[[  9.2  -2.0 -16.3   8.5  -8.4   1.4   5.1  -5.7   9.3   2.6   5.2  -8.6
    4.2   1.5   2.9   8.0]
 [  2.9  -6.9   2.4   6.3 -29.2  36.7 -14.5  19.4 -23.2  -6.3 -22.8 -11.4
   -8.5   3.4   1.4  12.1]
 [  0.1  -9.6  -2.9  18.1  -4.5  -2.1 -12.4  49.3 -17.5 -16.1   9.1   1.7
   14.3  -2.8  -0.5  23.5]
 [  0.7  -9.9   1.8  11.3 -32.2  39.0 -16.3  33.8 -28.4 -11.2 -20.9 -12.5
   -4.6   3.6  -1.5  19.1]
 [ 27.4  -9.6 -13.9  15.9   0.0   1.7 -47.4  59.5 -33.5 -10.4   7.9   3.0
   15.5 -10.1   7.4  24.8]
 [  8.5   0.3 -33.8  19.9  24.0  -1.6 -38.4  26.3 -27.2 -12.6 -15.2  -9.2
    1.3 -10.8 -13.3  12.2]
 [ 28.5  -4.9  -3.1   1.3  -2.8  -1.7 -31.9  23.3 -16.2   0.6   1.7   5.8
    4.5  -7.5  20.2   7.6]
 [ -1.6   2.2   1.8  -3.1  -1.9  -2.4  -2.0  -0.1  -0.1   0.5  -0.9   1.7
   -1.9  -3.5  -2.5   3.2]
 [-10.2  20.9   2.2  30.1 -36.9 -27.3 -14.5 -25.4 -33.3   0.0   1.2   9.9
   28.1  15.8  -6.3 -18.3]
 [  1.7   2.1 -31.4  17.2  24.0  -1.1 -29.3  15.3 -20.8 -10.6 -16.3 -10.4
   -1.4  -8.6 -16.5   8.0]] out -2.0

[[ -4.6   1.5  -7.2 -14.8   0.3   2.0 -18.0  -0.7  -3.7 -13.2]
 [-13.5  13.8  -7.7 -17.8  -3.2  15.7 -16.4   6.5  -3.0 -15.1]
 [  3.1  20.0  20.4 -11.2 -11.7 -22.6 -38.3  -2.7   5.0  28.0]
 [ 21.9 -11.1  10.1 -23.9  -4.1 -27.0 -38.4 -10.8  -1.9   1.6]
 [ 17.3  -9.9  14.4 -28.2   3.4 -33.5 -52.8  -2.4   4.6   5.4]
 [-27.0  20.0 -18.4  -3.9  -8.6  21.5   2.3  25.5 -10.7 -27.3]
 [ -2.1   9.6 -30.4  -8.1 -24.9  23.3  -7.2   9.0  10.9  -1.1]
 [ -5.6  -4.6 -12.3  -1.1   7.4  34.5  33.4   0.8  -2.0 -23.9]] out 1.5

[[  3.8   2.6  -6.5  -0.1  -8.1  -9.1   3.6  -1.3  -4.7  -5.2  -6.5  -3.8]
 [-25.1 -10.6  17.5   9.2   7.6 -16.6   7.4 -10.2  19.6 -12.9   5.5  -8.4]
 [-21.5   0.5  22.2  25.5  16.8 -14.4   3.8 -32.0  12.9 -19.1   3.9 -15.1]
 [ -5.2  -6.9   4.4  -3.8   0.4   2.2  -1.1   4.3   4.3   4.8   5.9  -0.2]
 [  2.4 -36.5   8.1 -19.7 -27.7   4.9  -5.9   9.3 -12.7  32.8  18.5 -19.4]
 [ -3.5  -9.7   3.7  -7.1  -2.0   3.1  -3.0   6.7   2.3   8.3   7.5  -0.7]
 [  8.6 -44.5  19.3 -23.4 -36.3   2.5   7.8  11.1  -4.2  25.6  23.0 -15.5]
 [  9.8   9.0  -5.2   2.5 -12.8 -16.0  11.5  -5.5  -2.1 -19.4  -7.3  -5.2]
 [  1.6 -59.4   9.7 -24.4 -55.0   4.8  -3.8   8.5 -27.5  57.6  24.0 -43.5]
 [ -9.6 -32.6  21.1 -10.2 -23.5 -14.1  18.7   5.5  14.8   0.9  14.4 -12.1]] out 2.6

[[-39.1 -28.3  11.6  35.9  -5.1  -0.6  31.4 -39.8  16.0  28.0 -13.5]
 [ 30.7 -12.6 -30.1 -15.2   9.9  43.4  28.7  -5.3  40.8 -11.8   4.7]
 [-35.4   4.8   1.0  28.9  15.0 -43.9 -15.4 -15.6 -14.6   4.0 -36.6]
 [ 14.8  11.1 -25.2  -1.2   7.1 -27.8  -1.7 -32.9 -44.9  15.7  44.4]
 [  5.2 -28.6  22.3 -20.4  18.4  17.5 -11.1  52.5 -23.6 -31.9 -24.0]
 [-18.0 -33.0  15.0  21.1  25.4 -24.0   7.4  35.8 -24.3  -7.5 -41.1]] out -28.3

[[  1.3 -30.6 -20.2  -9.5 -23.0   6.5  -2.4   1.1 -18.6  -6.0   3.4  29.0
   28.8 -10.2]
 [  2.9  19.0  16.4  -8.1  -9.5   8.4  -5.8 -16.0 -38.5 -10.2  -4.7  31.8
  -17.3  11.6]
 [ -2.5 -18.9  13.0 -13.7  -5.8 -18.6   8.1  16.0   3.6   5.5  22.5  -0.8
   -8.4   4.1]
 [-15.3   1.0  19.1  -3.0  13.9 -30.3  31.6  18.9  -2.7 -21.6 -21.1 -10.8
   -6.7 -24.0]
 [-13.0  -7.9   0.4  -5.9   2.9  -3.6   9.5   2.7  15.5  -3.7   6.6 -10.5
   10.9  -2.3]
 [-33.0  17.2  15.2  -9.1  10.1 -11.2   4.5   3.7  29.2   5.8  12.8   0.9
  -13.4  -8.1]
 [  0.4 -13.1  17.6  18.0   9.1 -17.7  13.1 -27.5  -1.3   5.8  13.2   2.9
  -10.8  29.7]
 [ 20.3  -6.6   7.3  -4.3  -1.9 -16.3  49.8  14.4  -2.6   8.1 -11.8   4.2
   -0.2 -12.1]
 [ 24.6 -29.2  16.1  33.4  -5.8 -16.3  -8.7  13.6  -7.5  25.0  22.9  13.2
  -15.5   7.4]
 [-19.5   6.1   0.1 -25.0   0.6  -8.6   5.4  13.1 -19.3  -4.1 -13.5  19.7
  -10.5 -30.4]] out -30.6

[[ 11.7  28.1 -28.8  29.3 -19.8  25.1   9.2 -21.2   7.0   8.2 -48.3  16.6
  -23.9]
 [-12.0  12.0   4.9  -4.5  17.3  40.1   0.4 -33.0  29.4  13.3 -29.9  19.7
  -11.3]
 [ 27.6  40.7  -3.1 -10.3  26.1  35.2   8.8  -9.5 -11.7  57.1 -31.5  -9.7
  -12.6]
 [-17.8  42.3  -0.2  51.0   7.3  44.0  15.2  -5.9  -1.0  13.5 -17.3  27.1
   -8.6]
 [ 25.3  22.2   0.8 -28.7  19.5  33.5  29.8  12.3 -15.2  -4.2 -26.8   7.2
  -21.6]
 [ -3.2   6.2  31.6  23.7 -15.2  12.3  17.7  35.9  34.1  -9.5  -9.9  -4.8
  -11.2]
 [  7.2  45.2   6.6  -8.5  16.1  24.5  25.8  16.8   1.1  -8.2   1.6  44.6
   10.6]
 [ 27.7  -4.6   2.3   6.8  13.8  -7.0  -4.2  12.4 -20.1  16.6  40.0  -1.1
    2.9]
 [-19.4  51.9   6.4  28.2  -0.1  38.9  -4.4   3.2  -2.3 -24.5 -12.0  20.9
  -27.3]
 [-22.8 -13.0  48.4  39.0  22.5 -11.1  32.2  31.3  13.9  16.4  35.4 -18.3
   34.9]
 [ -6.4   8.2 -20.2  23.9  27.2  22.1 -21.8 -22.3 -29.5   0.5   0.8 -35.5
   19.9]
 [-38.2  12.1  40.4 -39.4   3.0   6.0  14.2  35.2  46.1  52.0 -10.4 -31.0
   -2.6]] out 28.1

[[ 14.5 -35.2 -18.4  39.7  -2.1  23.4 -34.1  -5.2]
 [ -1.5  10.3   1.0  -5.4 -16.6 -18.4   6.0   2.1]
 [ 21.2 -16.1  20.3  26.3  -9.6  15.4 -23.6   1.8]
 [ -5.3 -12.0  -3.1  14.2  -6.1  14.6 -25.3   0.3]
 [  1.3  18.9   6.8  -8.6 -20.4 -51.2  20.9   5.0]
 [ -1.9  -9.8   0.8  11.8 -10.8  25.5 -33.2 -10.9]] out -35.2
